One vector is turned by the same rotation once a tick. Each row is the vector after some number of ticks, and that number follows the row.
The counts run from 0 to 106.
[-20   6  14  26 -17 -22  -6 -28  -6   4  27  19 -16   9  -8   4 -26  43
 -31   4  13   9  10  24 -11  23  11   1  11 -10  12  -3   4  -5 -23  30
  -4 -20  39  24  10 -18 -31  30 -33  -2  19 -16   3  19  25 -21   0  30
  -8  -7  12  25  -5 -15   0 -20 -43] : 7
[-17  18   6   9  23 -25  -7 -21  20  31   5   1  -3 -12   1   6  -3   6
  -8   0  11   6  11 -11 -17  12 -27   4  21 -12  19  -9  16  20 -38  16
 -20 -17  -7   8  27 -66 -20  11  -6  24  35   3  25  16  13 -32   1  -9
   8  -2   9  -1 -22  -2  -1 -13 -69] : 49
[-36 -11  -5  -2   3 -10  27 -41  20   7  65  13  13  -8   4  17 -14  19
 -26   1  23   2  17   2  -5   6   1  12   8  -2  10  10  -2 -14 -39  11
   1 -23  21   4  -3 -26   9  37 -18  16 -14 -19  18  51  23 -30  -1  -9
  -5 -18 -12   8  10 -17  23  -8 -26] : 81
[-53  25  -7  32  10   3  13 -35  37  21   1 -38 -16  12   2  -7  -9  16
 -11  -8 -24  13  28   8 -12   8 -11  -7  36  19  18 -21   5 -11 -23  33
  -9 -26   7  -4  11  -6  -4   7 -44  18  27  26  18  11  -4 -18   7 -18
 -13  -4   3   9 -21  -3   9  -6 -19] : 101
[-31 -11  24  24   3  -5  -3 -48  27   9  14 -14 -16  -7   3  -4  -7  20
 -29   1   8  21  33   3 -29  19 -22  -8  12  -5   3 -12   7  -1 -32  24
  11 -19  46 -11  11 -22 -18  29 -17   2  -2  -5  -1  24   5 -22  -6   3
  -4   3   7  23 -30 -14  24  -8 -44] : 13
[-27  -1 -20   6   6 -16  44  -4  14  -6  49  11  -4  -7 -20  16  -1  25
 -29  14   9 -16   9  30   6   4   6  20  13 -15  30  14  -9 -20 -12  21
 -10  -5   8  26   4 -29  27  23 -14  23  14   4  17  49  29 -34   8   1
 -11 -30   8  -8  10 -11 -11 -11 -17] : 71
[-11 -12   2  17 -22 -14  19 -41   1  15  35   9  -9 -12   0   1  -7  35
 -22  11  16  12  11  26 -11   0   0   4   5 -24  13  -2   3  -8  -9  25
   0  -2  45  22   8 -30 -33  34 -31   3   5 -17  11  30  13 -22  -9  34
 -22 -12  11  32   2 -26   7 -24 -39] : 8
[-28  27   9  28  19 -35   4 -12  39  17  12   0 -20  -7  -8   1 -17  15
 -14   3   7   5  29   8 -19  34  -8  -6  19  -9  16  -6  13  24 -25  11
  -1 -42  12   5  21 -29  24  11 -23  13  19  23 -13   8  12 -37  27 -17
  18   7  21   4 -30 -12  -7   4 -37] : 57
[-29  10 -28  14  -7   1  37 -18  21  13  28 -22 -22   3  -3  11   6  17
 -12  -2  -9  -3  19  36  -1 -21  19  -8  31 -10  39 -15   2 -17 -12  37
 -26 -12   6  23   6  -4 -19  20 -50   3  39  15  19  15  12  -8  -3   7
 -24 -19   2  17  -3 -20  -6  -4  -8] : 106
[-25  -5  -5  10   1  24  20 -28  48  12  29 -21 -23   0 -15  19  12  12
 -22   2 -13 -20  50  30 -19 -12   7  -3  30   3  48 -29  -4 -24 -15  20
  -8 -20   2  16 -15   6  12  28 -23  -5  24  26  20  12   4 -22   9 -26
  -9 -21   5  -8  -5 -21  11  16  -2] : 28
[-38 -10 -19   6  11 -17  29 -42   9  -6  38 -10  -9  -5   5  -7  -4  19
  -7   5 -14   9  13  16  -3   3 -28   1  17   2  17  14  16  -8 -42  31
   7 -21  38  -4  10 -21   2  24 -24  17  12 -11  10  43  26 -20   1   9
 -19  -3 -11  13 -17  -6  15 -19 -47] : 3
[-37   4  10  37  -5  10  20 -27  19  19  28   4   8   9 -13  18  -2  34
 -45   2  21  -5   7  17  -5  17  24   9  14 -16  19  -8 -29 -30 -12  32
 -31   0   1  37   7 -33 -27  25 -12   7   3   1  25  26   7 -16 -15   4
   5 -37   7  21  -6  -9   0 -18 -14] : 78
[ -9  12 -16  13   5   1  13 -31  26  34  49   1   4 -27   2  35   2   9
   4 -11  10 -13  14  14 -16 -11   8 -13  19 -19  42  -9  10   4 -26  12
 -28 -39  -3  21   5 -42 -23  28 -20  -6  27  -5  23   9  15   1   0  -4
  -3 -28   0  19  -6 -23  16  10 -33] : 45
[-38  24  -2  36   3  -8  12 -24  34  13 -12 -30 -17  13   4  -5 -19  24
 -22 -10 -16  22  27  12 -12  14  -4  -2  35  19  18  -8   3 -14  -7  34
  -2 -19  17  11   4   5  -7  -2 -57   9  33  24   2  -1   8 -29  10  -9
   2  -5   0  16 -17 -11   2 -15 -36] : 102
[-13 -24  -6  -3 -15  -4  43 -34  17   8  34  -9 -23 -15  -8   6  17  18
 -31  15  17   6  16  27  -6 -15  -1  -6  18 -36  20  -5 -10 -10 -22  29
  -7   3  28  16   9 -27 -27  44 -23  12   4 -11  13  32  10 -21 -21  23
 -20 -14   3  26  -9 -23   9 -19 -31] : 9
[-26  16   5  27  23   0 -21 -38  22  22  12  -4  20   1   7  16 -19  19
  -8 -16 -20   4  20   1 -32  21 -14   2  26  22  33  -1  12  -6 -22  22
 -20 -38   8  20  -1 -33 -20   0 -19  -1  32  -3   9   8  20 -20   1 -15
   1 -17   4  10 -16 -10  12   0 -64] : 40
[-26   9 -26 -13 -10 -15  50 -21  35  23  24 -17 -25  -1  10  13  -5   9
 -18   1  19  15  27  11   4 -24   2  -1  32   0  24  -3  11  -5  -9  16
   6 -15  11   4 -10   7  22  18 -61  20  22  14  10  23  13 -50  14 -10
 -19  -8 -11   2  10 -23  11  -7 -11] : 98
[-42  13   8   5   4 -13  22 -24  37  25 -13 -25 -17  15   6   1 -10  11
 -39   1  20  32  26 -17  -6   4 -13   4  32   5   9 -14  -6  -4 -24  27
   4  -1   7   6   7  -7   3  13 -28  38  13  17  19  17   2 -59   4 -15
   7   4  -4   0  -9  -1   6 -19 -34] : 93
[-38   9  10  24   5   0  12 -31   7   8  24  14  18   9  -8   6  -7  35
 -44   7   9   1   2   4   1  22  -2  25   5  -7  13   4 -19 -22 -15  25
 -22   7   9  33  15 -48 -20  21  -5  26   8  -3  34  44  15 -26 -14   6
  -3 -22  10  10  -4   6   1 -24 -37] : 77
[ -2  27  10  29   0 -22   7  -8  36  38  -2  -6 -13 -15  -9  17  -6  18
 -24  -8  23   2  17  13 -13  11  14 -16  27 -33  28 -15  -3  10  -8  19
 -23 -21   1  34  21 -40 -33  11 -31   0  25  12  -2 -10   2 -20   4   1
  21 -14  20  24 -17 -22 -10  -9 -37] : 51
[ -3   4 -19   7  21  -5  21 -31  52  22  35 -20   3 -31   2  29   2   6
  -2 -14   9   1  29   9 -16  -4   4 -24  25 -15  37  -2   1   4 -26  19
 -14 -39   4  14   0 -27  -9  18 -28 -10  10   0 -11   6  13  -7   3 -17
   5 -15  -5  24 -18 -32  21   4 -38] : 46
[-12  18   6  14 -11   4  -3 -11  13  19  12  12  -2  11 -12  20 -17  31
 -29  -3  -2  -9  24  29 -18   4  25  18  26  15  45  -8   2 -16   3  20
 -17 -22  -3  50 -17  -8  -9  11 -38  -1  43   3  16   7  31 -35  11  -8
  -2 -27  19   3   9 -19  -6   5 -37] : 34
[-19  16   3  46   4 -10  30 -24  28   1  20  -6   3 -13 -13   8 -18  36
 -34   8   7  -3  14  36  -1  19   6  11   7 -11  18  10 -19 -24  28  18
 -10  -4  27  36   6 -34   1   4 -32   6  -2  17  -7  28   4 -25  -6   7
  -1 -34  31  27  -7 -20 -14 -21 -18] : 69
[-18  24  11  28  16 -11  -7 -21  28  39   1 -10  -4 -11  -2  11   1   7
 -19  -6  14   5  12   0 -17  14 -13  -7  20 -23  25 -19   0  13 -20  18
 -32 -17  -4  17  33 -57 -35  12 -15  10  32  15  16  -1  -4 -21  -3   1
  14 -13  15  15 -24  -4  -4  -9 -47] : 50
[-24  -2   2   2   6   0  -2 -35  28   4  19  -8   0   2   1   5 -17  16
 -11   2 -22   5  41   8 -23   8 -24  13  22  36  30  -6  22 -14 -14  12
   9 -31  21  10 -23  -8  25   8 -27   5  23   9   8  21  19 -42  23 -31
 -12  -9  10 -11  -8 -12  18   5 -46] : 30
[ 10  16   4  15 -10 -33  17  -4  33  31  15   7 -19 -24  -1  25 -17  19
 -20  -5  34   6  16  18  -6   2  16  -6  17 -34  32   1   3  17   0   7
 -10 -26   7  32   5 -32  -6  19 -35  10  19   5 -11  -2  20 -38  10   8
  12 -13  13  22   2 -28 -11  -2 -38] : 52
[-28  26   1  27 -24   2  20 -36  25  47  20  -3 -16   2   5   5 -24  26
 -18  -9  24   9  21  13  -8  -1  14  -3  25  -2  16 -31   0 -13   0  13
 -20 -10   9  18   2 -10 -18  18 -60  12  19  18  27   5  -9 -20   6   8
 -24 -16  12  24   5 -22   7   0  -1] : 96
[-39 -11  15  18   5  -9  -9 -40  20   6  42   2 -22   5  -1   2  -4  22
 -21   4   2   3  28   5 -28  20 -14  -7  15  -6  14 -19  17   0 -56  27
   4 -42  36  -6  12 -13  -1  45 -12   0   6 -12   5  26  11 -15  12  -7
  -5   7   3  13 -23 -10  18   6 -30] : 12
[-34 -14  -2   7  -4 -13  10 -18  18   1  50   0 -37   8  -8   9  11  22
 -24   7   8 -10  25  13 -14  10   5  -9  25 -22  17 -23   9  -3 -65  30
  -2 -32  16   0  16  -3   6  51  -4   1  16 -10  11  24  25 -18  13  -3
   1   4  -7   6 -17 -15   9   2 -20] : 11
[-30   7  34  31  -3  12  -7 -35  39  21 -11 -21 -22  12 -11  -2  -5  22
 -42   2  -5  12  41  13 -27  16  -8   2  21   8  25 -34  -2 -11  -1  26
   1 -15  25  16   2 -12  -8  17 -21   4  14  23   8  -2 -10 -36  10 -18
   0  -7  24   9 -23 -13   6   3 -29] : 23
[-49  -4   5  42  24  -3  16 -30  44 -18  32 -25  17  -4  -4  12  -2  24
 -30   0 -13  -2  30  13  -7  26  -4  -7  16   6  13   9 -17 -24 -24  36
  -3 -27  19  13   3 -15  17  13 -15   4  -9   5 -14  32  15 -15   3 -19
  14 -17   0  16 -27 -12   2 -15 -25] : 74
[ -3  -4 -21  -3  -1   8  27 -47  32  17  38 -14  13 -26   3  22  -8  13
  -3  -2  -3  -2  27  23 -14 -22  -3   5  21  18  47   6   8 -19   2  10
 -11 -17  18  20 -20 -33 -11  16 -34   3  25   3  21  23  17 -24  -3  -5
 -26 -33   5  12  10 -26  24  -1 -40] : 36
[-49 -11 -15  18  21 -10  19 -32  13  -8  15 -30  -7   5   2 -12  18  16
 -17   4 -19  10  12  12  -6  13 -31  -6  25  -6   9   1   0 -13 -42  45
 -12  -8  24  -5  22 -29 -19  20 -12  16  17  -4  15  38  13 -19 -15   4
 -10  -5  -1  16 -29   7   6 -27 -47] : 4
